A hidden rule labels the rows of this table. It goes by one to three of the table's principal directions, not those with the most spread.
[ 49  36 -33  21  13   9  20  10 -42 -28  16  10   3  46 -32 -15  14 -11
  18  26 -33  10 -15  -8 -28 -14  31  -9 -21  83  36  22 -50] v
[ 18 -36  -6  35  14  -9  14  26 -36  -8  18 -46 -16 -37   4  15  22  13
  35  14 -20  -2 -34 -39 -16   9  22  -3 -14  73 -15  55  23] q
[-57 -75  42  28  10 -42 -25  59  29  34   1 -65 -33 -59 102  22  63  17
  45  -7   8 -16 -20 -38 -15  62 -54 -79 -26 -45 -59   3 106] v
[-15  49  -6  54  60 -31 -25  28  25  42  46   8 -42  87  40   1  63  11
  -8  36 -47  14 -54  52 -18  14  16 -84 -61 -21 -35 -21  -9] v
[ 28 -31  -8  -7 -27 -12  31   7 -13   4  -4  -5  23 -65  -9  -8  -9   6
  14  -8  -2   8  -3 -34  22   1 -13   8  -6  62   2  52  38] v
[ 39  -4  56  42 -45   1  -4  19   9  15 -44 -40  21  -1  12 -52  22  11
 -18  16  -8   7 -21  19 -36  31  -8 -41  -1  -7  18  16  -7] v
[ 36 -50  18 -36 -30  18  11 -14  -6 -10 -26 -11  32 -39 -40 -21 -64  -2
  -2 -25  16  28  -9 -32   3 -47  16  70  23  13   0  42   1] q
[  23   -6   36   54   46   -7   27    5  -68  -19   40  -85  -67   65
  -15   57    5  -15   28  -14  -40  -19   19  -57 -103   -9   26   -7
  -47   25    4  -35  -36] y
[ -80   -8   19  -13  -32  -40   33    3   63   41   22  -13  -45  -72
   40   24  -12   -8   11  -47    6  -39    5  -21   53   60  -70  -27
  -15 -107  -27 -107   55] v
[ 33 -85  11  20 -18  53  -9  -4 -32 -23 -35 -30  17 -23   2 -12  -7  18
   5 -17  -9  28  -7 -36 -33  -7 -12  16   6  31 -14  59  -9] y
[-20  25  -8  16   9 -83  57  27  19  40  53 -36 -42  -7  37  -1  23 -27
  51  -5 -61 -31 -23 -20 -10  48 -36 -99 -73 -28  -1 -75   1] v
[ 27  61 -45  11  19 -42  48  20 -34  22   5  19  -7  52  22 -23  80 -13
  14  21 -42  23   2   4 -36  -6   3 -63 -42  63  52  11  -4] v
[-38  22 -31 -23  31  -5  39 -34 -19  -7  32   1 -51  12 -18  37 -12 -18
  25 -36 -16 -33  37 -28 -14 -10 -13  16   2 -42  13 -85 -19] v
[ -5 -24 -18  18  62  57 -52 -17 -61 -49 -42 -27  25  26 -40  27 -24  44
  -8  19  27  -1  17  15 -21 -51  64  75  45  26 -17  85 -24] v
[ 21 -24  15  47  -9  19  -8  47 -29 -22  18 -20 -43  50  19  27  46 -12
  21  -2 -18  13 -19 -55 -63  26  -8 -41 -38  52   2 -24  -2] v
[ 46  46 -55   6  41  66 -34  -7 -72 -50 -48  58  57  86 -50  -9  15  25
 -31  38  18  43  32  38 -18 -74  64  59  25 104  45 111 -44] v
[-32   9 -27  59  87 -33 -10  16  10  52  48 -10 -44  42  51  19  60  37
   0  25 -54  23 -55  37   5   2  13 -61 -68  -8 -70  30  24] q
[  5   2 -16  19  16 -21   5  11  -7  40 -13   4   2 -30  21 -12  61  37
  -9  19  -3  20 -24  16  12   0   9 -19   4  42 -13  67  68] y
[-13  31 -39  -8  46   7  23 -56  -1  14  21  27 -28  28  -1  -1  18  12
 -23   3 -16  15  -2  26  11 -27  12  22  11 -22 -13  -9 -21] v
[ -1 -19  22 -15 -39  23  19 -43   7   4 -17  -7  12 -68 -42  -1 -61   7
 -19 -38   8 -27  30   3  28   4 -21  48  35 -40   6 -20  -4] q
[ 18 -41 -23  14  57  56 -43 -11 -78 -63 -31 -28  32  17 -52  36 -37  39
   0  21  28   8  16 -14 -19 -60  71  89  35  79 -20 114 -19] v
[-17   9  28  -2  22  37 -33 -42  24  -8   5   3   4   8 -32   4 -61  13
 -32  -6  15 -14  11  47  22 -25  20  60  28 -72 -25  -9 -35] y
[ 16 -19   0  27  56  39   1 -40 -63 -27  -5 -43 -20  38 -57  41 -37  30
 -12 -12  -5   0  18 -22 -44 -50  45  66  10  20 -22  28 -30] q
[ 45  13  11 -21 -40  48 -38  38  -5 -52  -4  59  18  81 -26  -7 -12 -43
   3  -3  21  28  11 -27 -37 -19   1   8  -4  47  46 -27 -39] q
[ -9  25  15   5   5 -68  14  27  57  55  39  -3 -17 -25  54 -33  46  -6
  17  24 -23   0 -50  23  21  32 -16 -71 -32 -25 -21  -9  47] y
[ 51   5   4  32  -7  12  23  24 -59 -26 -13 -35  -6  49 -43  -3  -4  -9
  23  -7 -31   3  -1 -44 -74 -14  20  -9 -27  60  42  -5 -42] v
[-25  21 -14  12  27  29 -46 -32  41   9   4  40   8  36   6 -11  -5  25
 -51  28   4  16 -29  78  45  -4  18  10  14 -51 -42   6 -36] v
[-14  25  -3 -42 -61  -3   8  13  40  16  -1  69   8   4  10  -7  -6 -39
 -12 -36   8   7  29   2  27  16 -54 -23 -14 -35  38 -77   6] v
[  1 -58  70  -3 -23  12 -61  50  33   9 -34 -17  30 -22  24 -14 -16   9
   1 -12  35  22 -14  -3 -10 -10  -9   7   3 -31 -26  43  58] q
[ -6   8 -13   9  16  23   2  -1 -47 -23 -33  -1   3  37  17  21  36   6
 -11   0  18  14  50 -11 -29 -13   1  16   4  27  28  27  -1] v
[ -1  79 -49   4  -2  10   2 -15  32  44  -7 104  27  52  18 -38  47  11
 -62  16 -24  47   2  92  53  -6 -18 -35 -27  -4  21  11 -18] v
[-28  66  19  -8  36 -14 -55  34  47   0   7  25  16  84 -12 -15 -37 -12
   6  12   3 -15  -2  55   0 -19  10 -28 -27 -80  -1 -50 -28] q
[  2   5  17  12 -30 -24  -4  56  15 -11  11  -8  17  -6   8   5 -19 -20
  26   4   0 -15  -3 -19  12  31 -18 -37 -44  21   9 -11   7] q
[ -54  -78  105   53    0  -18  -52   49   81   49   33  -81  -56  -56
   52   12  -14   23   26  -26  -11  -32  -70   -7   -7   59  -39  -54
  -29 -127  -97  -57   70] y
[  14  -34   -6  -27   -5   87  -40  -65   26  -30  -19   49   54  -40
  -70  -24 -104   35  -46  -10   29   19   -9   39   75  -51   20  116
   60  -20  -40   62  -34] y
[ 29 -12  -7  38  -2 -23  50   2 -55  15  18 -37 -47   7  12  32  61  -3
   8  -6 -35   3   5 -48 -55  23  -5 -41 -30  71  13  -7  13] q
[ 10  57 -29 -37 -28 -12   3  -6  23  13 -37  67  58 -13  22 -54  39  -3
 -34  37  31  26  13  59  52  -6   3   3  32  23  46  53  11] q
[-33  29 -25 -25  28 -14 -47   2  33  19  -2  47  17  33  26  -8  23   2
 -20  28  14  10 -11  65  27 -10  18 -18  14 -36 -13   4   1] v
[-13  21   1  -5  28 -13   6  -9 -30 -13  13 -24 -27  40 -13  36  -5 -18
   9  -5  -1 -24  32 -10 -38 -12  21   8   0 -13  16 -43 -27] y
[  2  64 -14 -15  56  -6  -1 -39 -20 -21  12   6  -5  76 -18   4  -1 -14
  -7  25   2 -16  38  33 -30 -33  34  12  15 -17  23 -20 -57] y
[ -6  23 -16 -21 -24 -66  86   9 -15  25   8 -26 -33 -60  23 -11  52 -24
  47 -14 -14 -25  11 -52 -14  29 -28 -35  -1  18  50 -42  48] v
[ 63 -65 -10 -29 -13  66 -46   4 -87 -82 -90 -15  89  15 -54  -2 -46   7
  -9  15  56  39  34 -30 -42 -75  67 100  59 107  35 127 -36] v
[-40 -46   8  31  23 -44  14  38  -5  33  37 -52 -42 -71  42  50  28  15
  41 -15 -18 -23 -15 -37   9  32 -17 -31 -38   8 -44  13  82] q
[ 27  -5   8   2 -26 -46  55  30 -19  -3 -18 -60   6 -30   5 -39   8 -17
  54   3 -20 -13 -18 -53 -37  18  -9 -38 -17  27  36  -2   2] y
[-13  -1  43  11  -8  -5  -3  -8  24  22  15 -19 -26   7  -1  12 -20  -5
 -11 -25 -11 -19   8   8 -15  16 -21 -17 -13 -66 -13 -63  -4] q
[ -3 -39  25  56  37 -14 -23  32  -8  22  20 -55 -41   9  29  22  42  26
  15  12 -24   3 -51 -12 -39  17  17 -41 -27   9 -52  20  34] q
[  2  38  -9 -11 -25 -14  18 -10  48  22  49  52 -17  20  11 -14   0 -33
 -11  -6 -30   2 -12  23  28  26 -34 -45 -32 -28   6 -73 -31] q
[ 35   7  -5 -67 -20  72 -73 -59  23 -26 -51  93  87  65 -52 -36 -76  -7
 -86   7  47  53  27  83  30 -76  37  85  60 -28  11  41 -80] q
[-15  25 -20   9  16 -38  50 -28  28  37  49  -7 -48 -37   7 -15  21   6
  18   3 -40 -24 -41   2  25  30 -15 -34  -7 -26 -21 -47  10] v
[ -88  -35   27   31   38   -2  -60   16   71   19   45  -25  -47  -34
   44   36  -13   27   10    2    6  -34  -53   26   49   45  -13  -17
   -6 -108  -98  -44   34] v
[ 13   0 -31   5   9 -16  21  16 -40  -3   5   4 -13  24  26  16  59  -9
  18   6 -14  12  16 -32 -33   8 -10 -41 -23  64  19  12  15] v
[-32  43 -40  18  48  11   2 -26  -7   0  20  21 -24  31  -3  24  17  19
 -21  17  -7  -2   0  35  26  -7  24  19   0  -7 -15  -4 -20] q
[ -53   38   17   36   28   -4  -48   34   89   36   49   31  -29   60
   25  -10  -16    3   -5    1  -37   -1  -63   61   35   25  -22  -64
  -66 -112  -55  -81  -21] v
[-36  35 -26  11  40  21 -19 -10  10  -3  30  36 -38  68   2  24  11  -2
 -10  -4 -16  -1   0  24   0  -4   0  -8 -16 -41 -13 -58 -34] y
[ -23  -12   38  -17  -32  -20   18  -45   74   54   -6   -3    0  -67
   28  -38  -16   13  -39  -15   10    1  -17   35   53   24  -38    0
   22 -100  -36  -27   30] v
[ 34  40 -32  10  38 -10  24   8 -57 -24  24   3 -11  60  -9  14  35 -19
  22  21 -23   8  21 -18 -45 -24  29 -10 -27  83  38  22 -29] y
[ 20 -30  -8  35  46 -10  36  -4 -76 -11  -3 -75 -27   1 -11  30  19  23
  27   0 -21  -2   5 -54 -58 -21  30  13 -13  62  -7  50  11] v
[-28 -25 -23   4  13 -18  -8  38 -30   6  -5  -2 -23  17  55  41  71  -7
  24  -8   0   4  25 -33 -36  19 -25 -54 -22  27   4  -5  46] v
[-24 -39  10 -25   9  17 -37 -30   7  -9 -22 -16  17  -7 -19  21 -58  11
 -30  -7  33   0   2  19  17 -27  32  60  38 -49 -36  10 -19] v
[-20 -43   1  33  46 -11  -3  11 -45 -16  19 -72 -41 -10   5  54  10  15
  34   4  -8 -26 -10 -43 -37   6  28   5  -5  22 -35  13  14] q
[ 21  17   9 -12 -30   3  25   6 -21 -11   6  14  -3  22 -11  15  -4 -34
   0 -23  -2   2  45 -26 -24  -5 -16   4 -19  23  47 -33 -15] q
[-41  16 -23  27  64 -58   6  41 -22  -5  17 -61 -42  32  43  15  59   1
  70  29 -22 -40 -18 -29 -50  31   4 -81 -28  -7 -10 -31  13] y
[ 33 -19  23  16 -20   3  -8  25 -13   1 -25 -18  20   7   8 -20  15   0
   0   7  -4  18  -8  -6 -33   0   4 -17  -9  29  15  36   2] v
[ 20   0  -9 -23  -9 -14  28 -10 -15  10  15  16 -15 -12   0   8  26 -14
   3  -9   1  11  11 -26 -10 -10  -3   5   7  40  16   0  29] y
[-24 -55  50   9   6 -19 -44  31   7 -30 -28 -83  27 -33  29   6 -30   8
  34  19  36 -41   5 -21 -15  31  -3 -17  12 -33 -35  26  18] y
[  3 -43   0   2  -9  36  14 -12 -39 -29   0 -25 -31 -18 -35  34 -21   1
  18 -36   1 -14  12 -60 -31  -6  -2  41  20  16   2 -27  -3] y
[ -7  59 -20 -32  -8 -18  28 -10 -20  -1 -21  28  15  10  13  -2  35 -22
 -10   5  21  -5  65  15   1  -6  -6   5  18  12  65  -6   2] y
[-27 -56  50  30 -37 -60  18  54  25  36  28 -67 -60 -59  85  26  66 -16
  40 -12  -9 -25 -27 -61 -28  87 -54 -92 -34 -17 -28 -56  80] q
[ -48   20   29  -41  -60  -27    9   21   76   25   21   35   -7  -28
    8    4  -52  -43    9  -52    7  -31   21   -4   47   37  -70  -28
  -27 -103   11 -126   15] v
[-46 -26   7  30  15 -57  37  29  19  64  70 -34 -75 -62  45  46  34   1
  40 -35 -51 -24 -29 -29  10  44 -38 -60 -61 -28 -41 -52  70] q
[ -4  57 -45 -22  -2 -18  22 -29  11  21 -11  50  20  -3  18 -31  45   1
 -31  31   5  13   7  55  41   2   6  -6  23   9  29  19  -6] q
[ 32 -17  25 -30 -97 -25  54  18  46  18  10  18  15 -81   2 -38 -27 -33
  13 -30  -2   7 -16 -47  41  35 -59 -17 -18  15  23 -31  33] v
Here are more rows. What is the label of each one?
[  6 -21  32  14  -3 -10  -3  10 -20 -17 -38 -64  10  -8  15 -11  11   7
  15  13  17 -18  11 -20 -42  16   2 -12  18  -5   7  18   5] y
[-28  11 -23  -8  21 -13  16  -7 -28 -10  10  -4 -19   5   9  44  14  -8
  10  -7   9 -19  42 -18  -3   3  -3   5  -1  10  10 -19   7] v
[ 81  -7  15 -72 -67  33  40  -6 -49 -66 -57   6  70 -12 -92 -33 -96 -40
  13 -36  43  20  55 -74 -27 -74  19 109  37  71  88  33 -32] q
[ 28 -41  15 -43 -56  16 -57  59  -1  -3 -38  42  41  20 -13  -3  -9 -29
  -5 -17  27  39  -9  -8 -27 -30  18   8  12  32  31  13  14] q
[ -5  38  10 -12  26 -25  -2 -26  19   4  -2 -13  20  26  -6 -19 -31  -3
 -13  21   2 -14  11  43   8 -12  16  -1   1 -49  -4  -5 -36] v
[ 11 -15  23  19  -9  -4 -14  48  -9 -27  20 -27  -2  -3 -14  20 -26 -14
  38   0  -3 -23  -8 -36 -16  16   3 -13 -27  32   0  -7   0] q
[  9  54 -64 -57  -5 -13  28 -36  -2   5   1  74  26  21 -14 -20   6 -25
 -18   6  -3  17  26  32  30 -28   5   8  13  20  45  -7 -33] v
[ 19 -11  -5  -4   7  51 -37 -18  -9 -48 -26   4  27  19 -41 -17 -37  16
 -11  22  28   6 -18   6   1 -25  39  56  47  14  -9  34 -41] v
[ -4  -7 -11 -13   9 -19   5  11  15  24  32  19 -17 -13   9   8  10  -5
  11  -8 -11  14 -24  -8  14 -10   1  -5 -15   9 -17  -1  33] q
[ -8 -16  13  16  23 -13  34 -12 -27   4  20 -52 -32 -48  -5  30  -3  12
  19 -12  -6 -21   9 -31  -6  -2  10  31   1  10 -12  14  29] y
[  52  -12  -57   -2   -4   11   43   20 -123  -38  -30    4    0   31
   -7   40   75  -15   23   -5   -1   28   61  -79  -77  -27   15    5
   -2  127   76   58   13] v
[-24 -31 -25  35  20 -46  71  18 -37  12   3 -74 -41 -68  58   7  73  18
  65  -3 -29 -22  -4 -70 -21  48 -40 -57 -27  33  -5  17  61] y
[-15  21  -6  21 -10  22 -44   7  71  30  10  59   3  48  14 -35   1  11
 -41  12 -22  30 -64  70  40  17 -11 -42 -24 -61 -36 -35 -34] y
[ -9 -22  17 -62 -46  13 -32 -20  49  26 -20  53  32  -5 -13  -9 -56 -21
 -44 -38  21  23  11  37  30 -26 -13  29  22 -74  -2 -36 -11] q
[ 31  21 -39 -33 -71  52  19 -42  32  -2 -22 101  61 -26 -47 -45 -56  -2
 -59 -17   3  37   6  39  89 -13 -25  47  14  17  26  14 -42] y
[ 21  -2 -22  -5  23   1  24 -16 -53  -7 -12 -12   3   1 -28  17   2  12
  -4  -1   4  15  17 -21 -17 -41  35  45  11  58  12  51   9] q
[ -28  -49    7  -26  -60  -35   46   -1   24   42   25   -4  -24 -101
   19   33  -17  -22    9  -57  -10  -18   13  -39   40   39  -56  -11
  -15  -25   -7  -57   52] v
[ 40 -17 -29   1  -1 -21  34  17 -59   1  -1 -11   5 -51 -14  15  41  11
  19  12   2  13  -4 -43  -8 -16  32  20  11 127  21  84  56] y
[ -61  -95   85   16  -15    5  -68   25   53  -10  -55  -98   36 -120
   43   -7  -51   45   12    9   69  -43  -22    5   43   44  -12   31
   51  -98  -76   55   66] v
[  3 -87  81  38   0  37 -30   1  16 -31  31 -87 -19 -56 -27  22 -95  10
  27 -22  -3 -33 -33 -38  -8  11   7  49  -2 -45 -66   0 -16] q
[ 52   3 -18 -46   4  91 -73 -53 -12 -56 -51  78  79  37 -55 -41 -32  16
 -57  37  58  41  18  60  16 -73  56 101  95  42  15  99 -50] q
[ -8  27  -1  27  22 -47  -6  55  24  32  40  -3 -36  59  38  -8  47 -18
  32  15 -47   5 -52   6 -32  24  -5 -96 -66 -14  -9 -50  -2] v
[-23 -14  -7  63  81 -36  33  11 -49   6  34 -92 -57   0  30  36  42  25
  56   8 -48 -31  -6 -39 -51  16   4 -45 -47  13 -32  14  19] v
[-19 -13 -25 -11  20   2  -1 -25 -26   4 -28  -6  -1   4  -1  22  11  18
 -24  -1  18  11  12   5   0 -21  23  31  27   0 -10  21   7] v
[ 22 -70  44  -5 -38  38 -50  35 -30 -58 -75 -46  55  -2  -7  -2 -35   0
   8   1  53   4  22 -40 -42  -7  10  33  31  23  12  53  -5] y
[ 25 -21  20 -25 -29  19   7 -25 -12  -7  -4   8  -5  -9 -13   7  -6 -18
 -13 -23  14   6  30 -20 -23 -12  -8  30  29   7  20 -14   0] y
[-22  19 -14  -7  -8 -33  50 -13   6  36  20   6 -27 -47  23  11  32  -3
  -1 -15 -10  -8  12  -3  26  18 -22  -8  -5  -6  11 -21  38] y
[ 38  -8 -14  32  -2  -8  33  26 -60 -13 -10 -38 -15  19  -3   1  43  -3
  31   5 -30   4  -6 -49 -63   8   8 -34 -23  78  32  15  -8] y
[-54 -16  11  33  12 -19  -4   7  20  21  -2 -37 -27 -16  55  21  31  21
  -6   4   2 -15  -7   7  14  46 -24 -36 -16 -53 -40 -19  26] y
[-19   4 -10  26 -13  34 -27   0  45  -8  41  40 -19  -1  10   3  -2   1
 -12  11 -11  -5 -39  26  48  41 -16 -14  -8 -17 -31 -36 -28] v
[-14   2  -5 -17  26  23 -42  14 -15 -36 -13   7  10   3   3   6  16   1
  21  22  37 -11  15   4 -10 -18  27  34  46  13  13  33  12] q
[-40  51 -63  42  40 -19  -4   1  35  47  64  57 -52  41  47  12  79  12
 -19  32 -54  11 -59  64  42  39  -2 -77 -44  -8 -37 -38 -12] v
[-19  44   6 -12  15 -18 -19 -23  40  14 -41   7  48   3  22 -48   0  23
 -40  43  33   6   1  75  45  -7  15   8  28 -54  -8  43  -3] v
[ -39   67    2  -43  -12  -63   34   -3   50   42   63   37  -44    0
   20   11   10  -56   17  -24  -21  -40   25   19   15   28  -38  -51
  -22  -76   32 -127    3] y
[ 16  13  -6  33  12  -8  20 -36   8  32   6 -13  -9  11 -14 -25   0  24
 -25   8 -43   0 -31  34  -1  11   2 -32 -13 -21 -22  -9 -32] y
[ 29 -12  24  -9  49  -7 -16  -6 -50 -48   1 -60  25  19 -47  28 -63  -4
  22  17  21 -22  32 -22 -39 -50  61  58  12  39  -3  57 -24] y
